128 stands for zero in the data rows.
Here are some points, one per row:
[158 138 120 140  85 124 122  85 100 154  85 136 122 187 160 122 122 148 136 114  96 107 135 134  18  76 104 112  99 104 108 114  99 123 123 153 167 180 137  94  92 157 176 160 149 162 205 113]
[ 77 161 130 116 107  97 175 122 124 124  65 171 129 131  84 147 160 113  78  67 138 112  97 146 143 120 174 158 123 143  99 140  89  82 156 126 138 125 163 164 139 113 150  92  85 124 166 119]
[119 119 100 103 124 115 180 133 144 147  87 132 147 125 104 180 138 136 130 110 165 124 121 111 131 135  96 115 156  54  74  82 119  83 109 119  85 146 114  73  95 159 113 126 121 102 112 126]
[112 161 130  82 112 137 152 125 127 144 102 152 146 117 101 156  85 136 116 169 175 167  98 119 108 113 132  58 125 158 145  83 143 187 159 153  63 109 154 160  95  98 125 212 131 122 171 115]
[136  66 128 103  79 139 121  83 140 112  82 118 157 159 125 124 160 166 171 146 145 162 176 128 130 182 103 118 171 116 124 136 115 108 116 126  87 124  66 153 110 131 143 116 150 159 137  88]
[128 133 155 167 134 156 119 132  94  97 153 112 103 115  86 103 131 123 114 159 113 113 114 161 131  62  70 112 143  81 111 128  99 163 129 121 110  64 135 123 101 133 109  73 130 136 110  95]
[131 126 132 146 105 138 105 169 199 103 128 222 137 106 166 149  91 148 132  44  72  96 139 126 166 121 112 144 124 108 120 168 119 109 186 146  91  97 133 104 124 133 121 149 192 182 131 148]
[ 92  51 100 155 150  91 136 153 129 115 166 122 174 169  76 189 104 125  96 168 136 110 110  82  92 132  81 106 140 140 133 207 111 113  95 127 187 114 111 178 168  81 176 167 140 155 117  80]
[114 125  55 109 124 132 113 105 102 139 132 100 146 168  80 162 103 133 173 125  82 135 117 175 113 108 151 112 144 114 108  83 144 149 111 108 155  38 125 121 181 107 122 108 128 108 115 206]
[184  66  97 175 158 110 103 178 126 163  75 146 110 159 153 101  98 109 116 151 110 147  97 115 118 146 142 120 160 171 149  57 114 146 134 190 127  99 141 117 160 184 130 111 135  73 119 108]
[109 148 157 103 142  70 126 138 104 174 134  77 110 100 139 152  84  89 192  63 108  77 182 133 136 114 132 102 136  92 170 123  83 140 161 112  88 106  76 125 178 138 113 124 151 173 126 122]
[152 160  96 134 133 151  61 158 159 154  94 128  80 128 123 148 114 115 171 171 195  53  88 125 132 119 141 135 120 168 125 173 176  94 133 103 149  97 116 159  94 165 129 120 161 127 136 169]
[210 106 106 116 125  57  46 143  94 154 159 106 175 145  91 110 167 125 116 126 143 129 161 157 140 156 162 110  49 164 134 139  41  66 121 120  98 118 118 139  85 139 102 152 137  85 115 121]
[103 145  93 175 187 198 160 156  99 107 136 134 176 172 155  97 126 150 161 128 164 134 126 137 108 114 144 124  44 141 161  71 150 116 159 144 130 150 102 139 122 110  82 153 147 166 111 155]
[100 135 147 138 168 134 139 149 129 138 163 136 124 141  88 151 152 204 141 108 160  50 139 120 116  97  96 136 105 153 170  96 159 133 127 154  94 168 146  85 148 151 151  91 109  30 150 116]
[117 159 197 114  84 152 150 128 116 123 133 103 158 124 112 161 173 101 100 118 113 116  63 118  85 211 128  93 143 180 174 129 136 120 132 150  86 132 127 106 152 182 178 120 180 143  98 197]
[138 127 186 110 148 101  76 133 109 130  83  99 152 112 139 154  98 146 114 122 116 155 150 114 151 101 140 189 134 128 157  93 129 120 100 132 149 126 145 180 115 153 130  94  69 182  86 163]
[155 168 114 155 100 134 154 108 109 168 109  76 107 119  80 150 124 137 179 145 121 139 123 137 137 100 130 118 138  77 113 140 142 134 124  88 114 165 187 110 112 155 125 141 125 156 109 112]
[141 137 117 141 169 130 137 138 140 165 139 172 137 106 120 118 173 126 188 138 121 227 127 132 118 128 116 140 156 104 158 208 139 135  76  93 118 139 165 129 170  96 149 125 170 120 125 187]
[111 161 144 143 132 139 113 163 140 130 123 100 125  86 177 110 141 105 124 176 193 114 116 193 160 131  48  81  89 125 134 128 103 133  98 153 139 110 119 139 218 107 153 204  62 116 119 133]
[148 126 147  86  95 178 107 117 156 176 171 165 145 137 131 173 145 196 133 125 141  93 165 108 151 124 164  65 152 156 180 153  98 153 101  69 150 132 128 128 132  92  99  98  80 158 153 106]
[ 98 189  68 131 147  79  52 118 157  91  99 137 154 160 161 143 162 143  57 181  77 134 169 157 168 121 154 100 120 110  92 130 106 189 173 125 125 171 110 119 143 135 132 119 157  86 117 152]
[ 72 162 148 125  93 131 111 154  74 118  88 145  96 130 136 178 146 135 122 127  58 107 186  10 143 154 118 104  84 146 148 124  99 153 129 127 134 114 127 135 120 153 118 126 165  97  95 136]
[130 186  95  91 126 132 122 158 117 147 111 103 193 151 164 119  95 127 117 111 142 118 129 123 101 148 132 166 142 120  77 124 142 124  90  75 104 109 128 174  97 140  85 100 135 126 135 139]
[160 144 122 124 148 105 145  91  68 111 178 151 136  99 169 154 100 145  97 109 154 157 143 132 101 170 136  76 126  91 137 104 221 102 130 109 159 140  90 180 149 126 192  50 143 104 128  64]
[133 116  61 135  73 182 132 166  66 119 144 126  86  82 153 147 107  88  49 102 184 128 156 176  81 164 173 158 184  62 204 205  82 149 112 163 135 163 117 131  70 129 102 122 100 103 125 126]
[156 158 126 175 158 105 152 169 139 136 119 134 153 146 101 156 202 100 100 104 147 136 139 153 140 133 108 132 176 201 174  91 136 133  71 113 161 105 119  86  83  95  53 116 157 186 134  64]
[ 87  98 173  46 121 124 111 132 157 115 119 118  85  93 150 139 110 169 108 129 128 150 122 189 117  85  88 144  59 142 115 170 174 152  77 154 127 116 159 122  68  85 104 125 170 126 111 178]
[ 60 161 100  87 138 142 115 110 188  62 179  88 140 143  98 108  54 129 115 140 153 163 137 116 170  73  83 129 179 194 135 119  89 106 123 139 123 183 151 117 153 208 141  88 157 156 129  91]
[135 111 110 105 163 154  83 145 121  90 136 172  60 192 125 160 124 107 150  66 134 190  71 147 149 168  49 120 101  65 136  93  98 105 117  81 148 128 172 158 113 182  93 165 113 130 126 103]
[149 157 162 178 161 217 101  94 114 140  91 104 152 173  92  77  92 126 129 144  93  54 105 142 141 183 131 134 147 117 107 172 190 157 154 111 162 195 162 183 100 129  90 155 125 120 146 123]
[102  94 146 107 143  96 141 105  83 197 128 134 125 119 146 136 169 122  59 162 143 164  96 117 168 145 119 148 141 100 156 138 153  86 198 124 199 123 115  61 142 177  78 119 106 164 206 161]
[143 103 157 198  27 123 116  93 152 119 159 169 154 135 170 177 110 145  93 137 111 124  36 135 158  83 157 200 127 154 130  89 113 176  55 105 116 161  60  87 153 137 156 146 107 117 105 115]
[106 115 155 171  90  95 119 137  70 114 138 111 156 103 172 126 101 130 137  95 159 130  97 136 208 125 157 139  68 116 102 114 183 115 110  69 114  91 118 122  97  86 114 162 152  76 143 101]
[151 100  95 182 135 126 128 125 180 127 129  95 115 118 119 169 147  89  87  92 144 162 126 116  88  92 103 113 102 170  92 149 145 141 211  51  54 152 118 106 146 116 145 123  76 137  98 145]
[113 158 166 107 119  85 156 243 181 138 162 137 141 142  86 110  89 152 111  89  66 158 107 163  99  89 129  98 108  99 142 128 186 139  99 145 105 124  39 140 166 120  85 150 107  97 162 126]
[143 104 134 105 111 156 127  71 159 143 165  93 157 176 161 168 111  64 108  82 129  95 199  99 112 110  93 137 142 124 143 114 172 107 127 168 160 154 137  87 152 120  85 150 132  51 103 149]
[104 112 125  94 120 143  89 144 129 117  68 112 107 189 156 152 140 161 173 143 171  92 104 136 140 135 143 135 146 107  98 118 166 105 185 143 129 142 123  96 138  41 134  69 143 159  88 126]
[102 152 124 168 109 111  46 123 170 139 135 187 147  79 142 124 139  60 180 172 140 147 156  89  50  96 148 142 110  94 124 103 165 137 156 139 126  94 140 127 155 113 126 134 106 120 131  97]
[132 106 149 206 119 140 113 134 120 142 143 122 103 137 104  86 140 149  73 159 119  87 164 137 131 127 124 112 166  95 123  96 172  41 125 178  43 129 197 179 135 104 119 134 121 161 135 138]
[141 157 123 137 173  84  88 122 119 118 127 148 120 110 105  83  87 165 112 152 153 147  99  88 106 166  85 129  97 109 151 108  67 118 114 124 102 134 114  52 136  94 150  95 162 137 114 154]
[175 109 182 146 135 106 162 129 168  83 125  88  99 116 123 153 138 142 130 148 158 119 142 172 128 147 181 116  87 101 125 129 139 153 154 112 159 132 214 139 202 141 111 136 201 138 184  94]
[137  59 134  96 163 182 107 136  79 131 112 132 202  46 122  51 107 117 127  70 159 120 129 131 144  90 150  74 162 116  74 125 137 121 131 117 200 164 176 120 110 130 171 168 171 150  73 123]
[120 142 111  91 114 109 123 132 162 162 149 104  79 159 127  71 115 103 107  85 109 126  95  97  86 146 191 126  90 129 101 146 109 112  47 120 128 135 146  99 163  86 152 113 107 188 128 121]
[123 186  69  90 130 122 148 100 158 151 157 120 115  63 120 151 144 136 130 132  67 114 128 149 142 154 144 120 113 136 133  89 152  70  97 131 150 101 114 112  69 147 171 187 144 157 102 114]
[119 126 183 125 149  91  83 103 125 126 179 163 102 182 119 110 148  93 134  79 144 127 124 133 152 134 158  47 192 153  76 163 145 164 111 153 146 107 115 101  69 166 150 131  75 121 136 113]
[ 83 119  54 126 131 160 107 177  98 131 163  90  99 119 131 115 120 149 201 138 101 134 100  88 175 139 165 154 146 121 153 137 141 135 128  92  89 138 138  97 125 118 166 158 130 127 144  98]
[145 128 105 124  91  51 163 124 100  91 204  99 152  97 182 127 178 100 200 185 120 114  65 108 127 120 130 119 105 119 113 173 141 146 191 204 151 192 130 150 105 132  81  91 114 150  93 122]
[130  73 121 106 173  94 147  58 120  72  69 122  83  94 175 109 136 120 113 122  73 119 101 111  97  78 147  78 149 181 161 121 131 111 121 102 110 159 130 180 144 103  64 144 105 115 116 134]
[141 108 103 179  94  83 133 106 135 136 129 166 120  93  70 166  39 136 165 137 162 148 130 114 126 165 161 149 124 127 115 112  88 124 150 179 173 172 132 165 105 109 114 117 109 148 140 184]
[113 107 107 121  48 126 106 120 140 132 146  95 132 118  94  46 149 133 108  99 163 165 120  84 102 146  98 155  94 156 146 135 175 140 157 108 123  82 102 142 138 154  89 133 146 147 140 111]
[ 93 102 124 103 110 115 174 151  78 125 138 160 196 155 178 102 147 110 186 123 109 122 118 157 134  87 120 131 137 155 159 158 123 118 132 122 103 107 175 184 110 159 193  84 108 109 190 148]
[127 122 131 161 122 135 146 120 185 128 129 105 143  86 183 131 148 215 129 103  87 108 135 123 115 215  65 109 135 173  96  97  83 158 142 145 164  93 158 120 125 148 106 101  66 121 151 131]
[113 114 171 126 176 194 104  92  87  71 158 118 113  98 113 157 136 130 154 136  94 120 123 165  86 149 149 199 143 147  87 117  82  73 143 110 131  89  94 126  97 104  98 147 123 137 204 125]
These points spread out most along one direction. Take the direction at right angles to it along which they spread out most. Go by this last direction. How many in every 100 of the points above lie lower along it than each point below? Answers are rounded to whole numbers. More than half of the points above lie lower than the first one.
[154 151 154  90  92 190 125 104 104 100 141 132 167 138  91 124 137  90 136 149  96 177 115 123 144 139 160 137 114 128 119 133 117 103 127 159 120 130 177 105 161 110 118 118 104 122  91  71] 56
[166 110  87  93 157 128 168  62 166 116 171 172 120 151 138 122 163 111  64 131 136  85 122  72 171 110 137 161 124  63 175  97  94 178 143 167 100  80 144 146 119 127 154 122 132 146 130 155] 81
[170 120 149 159 133 103 157 154 153  40 103 108 122 114  91  81 169 115 162 121 169 116 140  87 150 130 145 149 110  83 113  89 144 150  81 101 160 127  98 111 121 120 141 149 116 112 135 178] 22
[157 179 134 143 142 162 136  73 113  97  76 104 105 109 124 106 150 197 145  99 125 162 138  65 146  73 165 123 154 113 141 187 102  89 122 178 146 107  66 134 148 158 129 137 113 110 134 155] 69
[208 149 127 101 119 133 158 208 103 102 151 125  88 115 151  98 107  68 120 180 103 138 155 107 161 128  82 114 158 172  90 119 153 103 105 102 136 148 132 106 151  86 140 128 115 121 203 160] 35
[153  93 113 123 104 163 187  95 130 160  92 193 103  83  82  86 110  87 143 144 108 127 131 157 190 110 111 124  79 160 128 154 125 121 142 127 159 162  88 140 130 124 112  56 143 115 115  88] 57
[123 132 118  62 156 113  79 112 117 158 122 137 103  88  89 111 199 130 130 123  87 126 132 156 126 123  84 240 190 133  99 101 126 210 133 146 134 182 118 166 163 101 154 164 167 101 126 136] 44
[ 85  80 173 100 178 187 114 170 189 133  92 131 163 111 137 128 151 117 102 211 114  98 148 134  87 138 178 128 106  91 121 102 133 108 147 115 147 154  84 136 112 187 132 111 103 136 111 145] 56
[160 129 122 146 135 159 178 148 106 153 148  94  96 144 140 182 138 128 130  84 152 169 170 116 148 102 155 152  73 161  61 127 127 179 119 201 114 119  90 167 147 150 168  94 133 152 126 117] 56
[145 144 135  95 149  97 195 116  70 124 121 220  97 149 138 105 107 191 117 177 146  86 181 141  86 141 142 192 144 165  78 178 139 147 132  92 105  95 142  83 177 195  88 191  95 148  39 104] 57
[ 84 118  94 157  94 100 147 140 136  56 118 107  94 166 105  86 101 110 124 127 117 144 193 187 129 163 118 147 129 151 220 126 147 164 167 144 138 129 116  83 104 108 196 144  73 155 104 148] 56
[188 149 167 118 212 130 148 119 162 176  63  88 176 137 152 124  99 116 119 126  95 143  84 128 122 151 126 164 165 129 170 195 114 138 129 134 105  75 133 109  97  82 158 134 100  76 133  78] 56
[ 40  94 144 180 164 129 169  64 132 172 132 126 114 132 152 120 137  76 155 160 137 138 164 139 159 162 110  98 123 122  94 168 126 160  45 135  86 139 153 117 115 106 127 124 143 116 159 145] 44
[100 158 202 163 104 130 197 143 182 180 176 113  77 156 176  71 114 144 118 144 160 157 135 128 116 105 135 133 182 128 124  83  43  87 201  74 179 118 138 182  89  80 147 140 184  54  54 140] 54
